[ 67  -2  28  46  72 -61  -1  -9 -41  -1 -23  38  27] : rituf
[-44  28  -2  44   1  75  33  -7  13  26  13  41 -25] : Vuk
[-44  28  -2  44   1  75  33  -7  13  26  13  12 102] : Kup
back: [12 13 26 13 -7 33 75  1 44]	Kup
asked: [-44  28  -2  44   1  75  33  -7  13  26  13  41 -25]	Vuk
asked: [-44  28  -2  44   1  75  33  -7  13  26  13  12 102]	Kup

[-10 -22  -1  17 -52 -46 -49  13   2  16  -5   0  -4  21  28  38  20 -48
 -24  -2 -42] = lomi
[   4   66   28    3  -86  -53  -99  -11  -66    6  -59  -64   -7   59
   86  108   -4  -16  -14 -104  111] = Vageb
[  5  44   2 -20  32  18  22  -9 -18 -24 -10 -14   2 -10 -22  -8 -27  44
  19  -9   3] = favi
[-10 -22  -1  17 -52 -46 -49  13   2  16  -5   0  -4  21  28  38  20 -48
 -24  -2  14] = Bofu
[-10 -22  -5  13   2 -46 -52 -49  17  -1  16   0  -4  21  28  38  20 -48
 -24  -2 -24] = zogu
[ -7  59  84 108  -4 -46 -49  13   2  16  -5   0  -4  21  28  38  20 -48
 -24  -2  83] = bime
asked: [-10 -22  -1  17 -52 -46 -49  13   2  16  -5   0  -4  21  28  38  20 -48
 -24  -2  14]	Bofu
back: [ -4 108  86  59  -7]	Vageb
back: [19 44]	favi
back: [ -4 108  86  59]	Vageb

[ 10  -4  -7  21 -45  25   9]  kifot
[ 28   1 -30  29 -53  20   4]  taru
[23  7 18 52 28 33 32]  rifa
[-25  24  58 -50  82 -22   0]  kalu
[53 28 33 52 28 33  8]  naved
[  6  31  30 -23  33  -4   3]  non
asked: [23  7 18 52 28 33 32]	rifa

[36 21 -2  9 27 22 16  3  5 35 13 19 17  4 -7 40 16 -3  9]  ref
[-13  12  -2   9  27  -5  25  51  22 -26  12   1   1  37 103 -14  52  67
  49]  savi
[ 50  94 -11  -6  45 -32  66  24 -27  69 -62  54  28  24 -34  58  40 -46
  58]  zibi
[ 61  40 -29   9  38  36  27   0   9  66  18  39  34   6 -35  67  15 -18
  10]  Rin
[ 13   3  -4  18   4  35   6  51  22 -26  12  18  24  17   5   9  -2  21
   1]  mit
[ 41  10 -14  17  22  49   8   1  26  40  44  23  28   7 -11  42   5   9
  -3]  fenob
asked: [36 21 -2  9 27 22 16  3  5 35 13 19 17  4 -7 40 16 -3  9]	ref
asked: [-13  12  -2   9  27  -5  25  51  22 -26  12   1   1  37 103 -14  52  67
  49]	savi
back: [40 26  1  8 49]	fenob
back: [18 66]	Rin
back: [ 1 21]	mit

